[[128 131 132 136 136 134 133 129 128 132]
 [119 126 123 139 136 118 137 121 126 125]
 [125 121 130 152 129 138 130 135 129 130]
 [126 131 143 129 138 127 127 126 124 132]
 [132 128 124 124 133 138 117 132 129 133]
 [126 124 137 141 121 131 131 136 132 132]
 [136 127 120 120 143 125 143 117 117 124]
 [130 126 117 132 128 123 146 122 122 123]
 [117 123 120 128 115 119 119 139 131 121]]
Counting starts at 0.
The entry in the top-left corner? 128
The entry just left of the smallest entry -> 128
The entry at row 2, column 0 -> 125
The entry directly above 135? 121
The entry in row 2 and column 2? 130
The entry directly above the smallest entry? 128
The top entry of the column that holds the largest entry? 136
The entry in the bottom-left corner? 117
The bottom-right entry: 121
The entry in row 0 and column 2 -> 132
The entry in row 0 and column 1 is 131
The entry in row 1 and column 2 -> 123
The entry in the top-right corner? 132
The entry in row 1 and column 0: 119
The entry at row 2, column 1 is 121
The bottom entry of the column that holds the smallest entry? 115
The maximum? 152
The entry just right of the largest entry? 129
The entry in row 1 and column 1? 126

Questions about the grid below.
1) Which number is the entry just right of 136?
2) Which number is the top-right entry?
3) Which number is the smallest entry in the last column?
4) Which number is the entry just left of 136?
5) Which number is the 3rd entry on the main diagonal?
6) Which number is the bottom-left entry?
7) Which number is the 2nd entry on the main diagonal?
8) Which number is the bottom-right entry?
[[152 136 151 148]
 [149 142 148 140]
 [142 143 152 147]
 [144 147 151 145]
 [152 143 144 142]]
1) 151
2) 148
3) 140
4) 152
5) 152
6) 152
7) 142
8) 142

Read these off the row that follows.
1) Find the entry just right of 127.
2) Find the centre entry.
[140 135 128 129 123 129 124 128 121 130 120 127 107]
1) 107
2) 124

X =
[[130 130 150 137]
 [127 117 135 129]
 [127 123 134 133]
 [129 127 129 127]
 [127 122 133 131]
 [127 121 133 131]
 [128 120 134 127]
 [125 110 142 135]
 [134 124 145 120]
 [130 126 141 123]
 [128 128 131 130]
 [133 131 149 128]
 [132 125 141 121]
 [126 122 148 144]]
The 4th entry in reading order?
Answer: 137
The bottom entry of the column that holds the largest entry: 148
The 2nd smallest entry -> 117
The entry in the bottom-right corner: 144
The smallest entry in the last column?
Answer: 120
The 3rd entry, reading row by row is 150
The 1st entry, reading row by row?
Answer: 130
The last entry of the smallest entry's row?
Answer: 135
The entry in the bottom-left corner is 126
The second entry on the diagonal from the top-right corner is 135
The third entry on the main diagonal?
Answer: 134
The minimum is 110
The top entry of the column that holds the smallest entry?
Answer: 130
The entry just right of 110: 142
The smallest entry in the first column?
Answer: 125

Questions about the matrix below.
1) The largest entry in the last row?
2) The fourth entry, reading row by row?
3) The second entry from the end, reading row by row?
4) The largest entry in the first column?
5) The top-right entry?
6) The 1st entry in reading order?
7) The bottom-right entry?
8) The minimum?
[[130 131 134 127 132 134 125 115 117 124]
 [130 129 127 121 129 127 127 133 117 126]
 [119 130 151 120 133 130 118 106 125 131]
 [142 139 132 123 132 149 116 119 128 141]
 [116 134 141 125 131 130 131 127 136 132]
 [131 130 126 123 125 128 123 132 122 122]
 [127 129 128 125 130 126 127 132 122 128]
 [135 131 126 129 126 126 127 126 127 123]
 [128 130 127 119 130 126 123 139 114 123]
 [128 129 128 126 122 127 127 125 127 126]
 [118 121 145 122 131 119 133 141 151 139]
 [124 123 130 123 129 124 128 134 126 129]
 [133 129 129 125 126 122 129 124 128 122]]
1) 133
2) 127
3) 128
4) 142
5) 124
6) 130
7) 122
8) 106

Read these off the row that follows.
1) Report the entry just left of 130.
2) Report the entry just left of the largest entry.
[134 128 128 130 120 148 127 156 129 127 127]
1) 128
2) 127

Read these off the table that follows. Rows and columns are numbered from 0.
1) The bottom entry of the column that holds the largest entry?
2) The top-left entry?
3) The top-right entry?
4) The entry at row 2, column 0?
5) The entry in row 2 and column 2?
6) The entry in row 1 and column 0?
7) The entry at row 0, column 2?
8) The top entry of the column that holds the smallest entry?
[[130 131 124 126 123 129 131 127 133 129 128 129 124 130 125]
 [124 126 132 126 134 127 123 125 124 131 127 125 130 124 131]
 [128 128 132 125 136 124 128 122 116 125 128 129 131 127 129]
 [109 110 142 148 142 149 103 154 151 149 111 105 147 111 150]]
1) 154
2) 130
3) 125
4) 128
5) 132
6) 124
7) 124
8) 131

x =
[[119 128 138 140 118 124 148 122 122 124 128 128]
 [123 128 137 138 128 109 147 127 131 128 129 128]
 [122 120 140 116 124 136 136 119 119 123 128 121]
 [128 134 128 135 138 122 126 117 128 117 128 123]
 [134 128 131 129 128 113 135 121 138 151 140 121]
 [106 113 134 130 108 115 141 121 122 130 138 121]]
Counting starts at 0.
The entry in the bottom-right corner: 121
Report the entry at row 0, column 1.
Answer: 128
Report the entry at row 2, column 0.
Answer: 122
Report the entry at row 1, column 0.
Answer: 123
The entry directly below 116 -> 135
The entry in the top-left corner -> 119
Report the bottom entry of the column that holds the largest entry.
Answer: 130
Report the entry in the top-right corner.
Answer: 128
The bottom-left entry -> 106
The entry just left of 118 -> 140
The entry directly above the smallest entry -> 134
Report the entry at row 0, column 2.
Answer: 138
Report the entry just left of the largest entry.
Answer: 138
Report the entry just right of the smallest entry.
Answer: 113
The entry just right of the largest entry is 140
Report the entry in row 1 and column 2.
Answer: 137
The top entry of the column that holds the largest entry: 124

B =
[[128 145 125 113 128 110 123 127 137 126 126 103]
 [121 128 120 134 127 122 138 131 118 133 126 123]
 [121 140 128 128 127 119 128 128 123 128 124 119]
 [129 128 128 123 129 124 133 134 121 138 122 111]
 [128 134 129 121 117 123 133 134 122 123 116 128]
 [118 125 123 123 122 123 125 128 128 122 128 118]
 [127 128 126 126 120 124 128 132 123 134 124 114]]
Counting starts at 0.
The bottom-left entry: 127
The entry in row 1 and column 0: 121
What is the entry just right of the largest entry?
Answer: 125
The entry just left of the largest entry -> 128
What is the top entry of the column that holds the smallest entry?
Answer: 103
The entry in the bottom-right corner: 114
The entry in row 2 and column 0: 121
What is the entry at row 0, column 1?
Answer: 145
The entry just left of 110 is 128
What is the entry directly below 111?
Answer: 128
What is the entry just right of 140?
Answer: 128

Questions about the matrix below.
1) The entry just right of 126?
2) The second entry from the end, reading row by row?
3) The second entry on the diagonal from the top-right corner?
4) The bottom-right entry?
5) The 4th entry in reading order?
6) The entry just right of the smallest entry?
7) The 2nd entry on the main diagonal?
8) The third entry on the main diagonal?
[[132 116 125 129 124 124 131 121 133]
 [132 128 128 122 124 124 131 122 131]
 [129 119 125 123 126 124 124 121 133]
 [149 128 125 128 124 124 131 121 133]
 [128 127 125 128 124 124 127 121 132]
 [148 128 125 128 124 124 137 121 135]
 [150 128 125 128 124 124 131 115 133]
 [131 128 121 139 124 124 131 121 133]
 [148 128 125 128 124 124 131 117 133]]
1) 124
2) 117
3) 122
4) 133
5) 129
6) 133
7) 128
8) 125

((125, 135, 157, 123, 120, 126, 132, 130, 125, 124), (129, 129, 127, 132, 126, 133, 131, 133, 115, 132), (128, 133, 112, 129, 121, 125, 129, 126, 116, 130), (128, 130, 112, 137, 127, 124, 133, 130, 125, 130), (125, 129, 127, 135, 133, 130, 130, 129, 127, 130), (117, 130, 127, 123, 122, 129, 131, 126, 122, 129), (125, 134, 125, 132, 122, 126, 127, 124, 121, 134))
Give the entry just left of the largest entry.
A: 135
The entry just left of 120: 123

[[152 127 135 136 126 111 146 130 128 126 137]
 [107 132 121 120 141 128 137 124 115 125 103]
 [122 106 126 119 119 145 119 107 138 132 128]
 [129 150 112 141 118 115 131 131 136 150 143]
 [109 139 142 114 134 128 144 128 124 123 107]
 [154 112 119 122 122 123 128 129 110 111 137]
 [ 98 130 129 145 146 119 110 132 143 134 127]
 [125 123 153 119 104 113 131 120 109 115 141]
 [117 130 119 134 109 126 104 137  99 121 142]
 [131 122 112 136 104 132 134 124 145 107 110]
 [148 132 134 129 122 126 127 118 127 129 141]]
The last entry, reading row by row is 141
The entry in the top-right corner?
Answer: 137
The top entry of the column that holds the largest entry is 152
The smallest entry in the last row?
Answer: 118
The entry just right of the smallest entry is 130
The entry directly below the largest entry?
Answer: 98
The bottom entry of the column that holds the largest entry is 148
The third entry in reading order?
Answer: 135
The 2nd entry from the end, reading row by row?
Answer: 129
The 3rd entry on the main diagonal is 126
The 2nd smallest entry: 99
The largest entry in the first column?
Answer: 154
The 2nd entry, reading row by row?
Answer: 127
The 5th entry in reading order?
Answer: 126
The 5th entry from the end, reading row by row: 127
The fourth entry in reading order is 136
The second largest entry -> 153
The entry directly below the centre entry -> 119
The entry directly above the largest entry -> 109
The entry directly above the centre entry is 128
The entry just right of the centre entry?
Answer: 128

Questions about the table below. Indices start at 0.
1) Give the entry in the bottom-right corner.
2) Give the entry just left of 124.
3) Give the entry at row 1, column 2.
4) Give the entry at row 0, column 2.
5) Give the entry just right of the smallest entry.
6) Give the entry just left of 136.
[[130 123 127 126 139]
 [133 127 127 135 122]
 [135 124 139 132 128]
 [142 126 133 127 131]
 [153 118 120 129 133]
 [ 98 121 120 122 132]
 [137 127 133 125 131]
 [116 127 122 121 136]]
1) 136
2) 135
3) 127
4) 127
5) 121
6) 121
